The rows of M fall into a few groups, and each row is roughly a mix of its group's hidden directions.
M, 102 rows:
[[ -4 -41 -11  16 -15  24  26  10  24  23]
 [  7  49 -29 -15 -10   2   8  -6 -32  -4]
 [-16 -11  28  20  24 -25 -37   6   3 -25]
 [ 32 -13 -25  15 -16 -12 -33 -31  -1  14]
 [ 25  33  -2   6 -22  -6 -29  40   8  -4]
 [ 12  11   7  14   1  38 -23 -41 -21   9]
 [-25  20  25 -16   5  25  31  33 -10  -3]
 [ 28  16  51  -2   2 -19  19 -10   0 -17]
 [ 19  23  30   0 -15 -35  -7  33  17   9]
 [ 23  22  20 -18 -46   1   5  11 -12 -24]
 [-31  10 -22  42 -17   8 -22  10 -23  -5]
 [-13 -37  15 -16  45   8  -2 -14 -15  15]
 [ 20  12  35 -26   1   9  17 -22 -16 -34]
 [ 18   7   2  25  -9  37  28 -10  31 -20]
 [ 31  16  32 -14 -39   3  -8  15 -16 -15]
 [ -3 -31   4  -9  11 -33 -16 -12 -33  31]
 [ -3  43 -34   0 -13   0  -4 -10 -38  -3]
 [-34 -33 -17   6  31   3  13 -26   1  18]
 [  5 -20  -1  20   7 -46 -38  -4 -13  -9]
 [-15  37  13  -5  -4  49   4   5 -23   1]
 [ 22  45  22 -14  -5   6   0 -10 -13 -35]
 [ 29  33  18   3  15  -3  19 -12   0 -41]
 [ -3  35  -4   7  -9  43  17   8  18 -29]
 [  1  16  -6  31  20 -30 -16  18  32  24]
 [  6  30  -6   8 -11 -11 -39  18  24 -33]
 [  3  11  -9 -28 -40  23  12  -3 -19 -33]
 [ -5  11   9  -1 -14 -19  22  51  27 -11]
 [ 10  -8  42  10  27   2 -15 -37   8 -17]
 [-22 -15 -16 -16  24  26  18 -37 -17 -16]
 [ 29   8  32 -34  22 -10  16 -12  21 -13]
 [-19 -11 -22 -42  16 -21 -17  -9 -26  18]
 [ 11 -12  -9   6  14  27 -14 -52 -22   5]
 [ 19   0  15  28  -6  40  33 -15  18  -7]
 [  1  14   1 -11  -5  53  30 -20   6  17]
 [ 21  -3   8  33 -16  12  33  20  29 -20]
 [ -2  33 -14 -13  -6  39  14  -2  36 -17]
 [-23   6   5  40   6  -6 -39 -13 -19 -19]
 [ -7  39 -24  -3 -12 -24 -26   5 -32  -9]
 [-25   7  -5  46  -6   6 -32 -15 -24  -9]
 [  7  -4   6  12   6  13 -31 -42 -34  20]
 [  6 -43  17   9   8  22  18  15  37   3]
 [ -1  -2 -31   9 -10 -18  29  11  46 -14]
 [  8 -25 -27  30  -9 -41  11  -1  22  -6]
 [  5  -5 -10 -25 -12  -7  44  33  25  13]
 [-21 -37   3  39 -13 -10 -12  18  25  -1]
 [  3 -10   4 -14  -3 -30  23  40  36  -8]
 [  0   2 -11 -22 -40  28 -19  12 -35  -3]
 [-31 -48 -25 -19   2   8  15   1   5  14]
 [-22 -14 -14  47 -29   8 -17  21   4   0]
 [ 15 -18   7 -35   7 -19  30  21  33   7]
 [-31   6 -26  42 -20   2 -20  10 -20   0]
 [ 24  18   7  18 -37 -15 -20  33  17   9]
 [ 15 -36 -16   9   6 -44  -5 -12  26  -8]
 [-15 -32  13  46  13   8 -20   1  16 -18]
 [ -3  11  -2 -37 -37 -10  -2  41 -10  -2]
 [ 27  35  29  18 -18 -28  -8  18  14   1]
 [-25  -7 -11 -19  26  13  26 -41  -1 -18]
 [ 10  16 -22  -9  -6  31  14 -39 -27  19]
 [  7 -17   3  -7 -10  10  48  23  35  11]
 [ -1  -1  -9 -28 -40  27  11  -5 -26 -26]
 [ -2  -7  -9 -14 -13   5  53  24  23  19]
 [ 13  -6 -33   6  -5  21  30 -23  36 -16]
 [-25 -26 -11  18  38 -13   1  -9  18  31]
 [-24 -36   0   3  43  -7   1  -8   4  29]
 [ -8  -3 -26  21 -10 -10 -27  33  21  32]
 [  7 -19   3 -18 -11  23  43  18  21  27]
 [  0   7 -35   3 -15  23  43  -8  28   5]
 [-27   5  23   4  -1   4  46  31 -12  16]
 [-18   8 -15 -23  -4  10  39 -26 -20 -31]
 [ -7  27  -6 -11 -13  41  38  12  19   1]
 [-15   2   4  -6  -4 -42   5  49  12  -9]
 [-18 -50  12 -14  13 -16  17   9   1  28]
 [ 25  42 -13  14 -31   2  -3  17  -3 -27]
 [  3  41 -17 -34  11 -28   2   3 -24 -10]
 [ 17   6   4 -43   4 -23  27  27  22   0]
 [  4 -34  -1   5   3  40  35  -6  18  18]
 [ -8  -9 -22  21 -20  40  26 -14  -8  26]
 [ 20  16  24   0  -2 -23  17  16  40 -30]
 [ 12  40 -17 -40  -5 -22   6  -2 -23   5]
 [ -2  39 -27   2  -6  18  -4 -20 -42   1]
 [-14   4  11  -7   2 -35 -39  19 -34  10]
 [  1 -12   3 -34 -20  33   9 -20 -29 -26]
 [ -3 -13  -8 -29 -22  36  12 -18 -26 -27]
 [-12 -45  11  37   8   5  -3   8  29  -7]
 [-14  31  36 -11  -2  -2 -18  42  -7  -7]
 [ -2  -2 -33  14 -14  -3  45   9  33  -9]
 [-22 -38   3  46  -3  10  -4   7  20  -3]
 [  3   7 -12   0  -8   0  27  21  50 -28]
 [ 23  17  20 -18 -48   4   6   7 -10 -25]
 [  9  23 -12  27  -2 -25 -19  34  28  15]
 [-10   8  22 -24   1 -17  40 -30  17 -20]
 [ -4   1 -14  20 -11  30  -1 -44 -26  20]
 [ -7  33  -8  -8   0  52  13 -10  13 -18]
 [-28 -45 -10 -12  34   1   5  -3  -1  23]
 [-17  28   5  26   5 -20 -36 -12 -23 -25]
 [-21  11  41   3   4  11  25  36 -22   3]
 [ -2  -4 -25 -12  13  19 -18 -52 -15  10]
 [ 15  43 -17 -25  11   6   4 -23 -32  -6]
 [ -2  44 -35  12 -23  17 -14  -9   1 -18]
 [ -2   3  34  -8   9  22 -18  -7 -47  18]
 [ 28  25  16 -14 -44   0   2  16  -5 -25]
 [-17  23  31   2  -6  22  21  39 -22   0]]

Here is one row of each group, with its name. Which group are the others in?
[ 28 -10 -32  15 -12  -4 -14 -37  29   3] => T
[ -5 -34  18  28   9  19 -26 -36  -2   7] => H
[-18 -43   3   3  33  -4  -8  -1   7  36] => V

[ 34   7  20 -36  27  17   3 -29  -2  -5] => H
[-20 -12 -29   3   7  35   7 -36 -26 -10] => V
[  4   9   4 -16   1 -30 -12  55  12  12] => V
[ -5 -11  24   4  13 -40 -37  17 -22  -9] => T
[  2  -4  22 -32  15 -33   8  41   9   5] => V
[  1  39  14   2  -9  11 -41  21  -2 -25] => T
[  2 -42  29  -4 -13  20 -10 -19 -25  21] => V
[-16  38 -31  -3 -10 -25  -8  20 -28  -9] => H
[  1 -22  -3  -3  10 -14 -27 -26 -44  25] => T
[-12  -6  20  43  -7 -18 -14  17  28 -25] => H
[  4 -34  24  -9  48   5  13 -20  -5  -3] => V
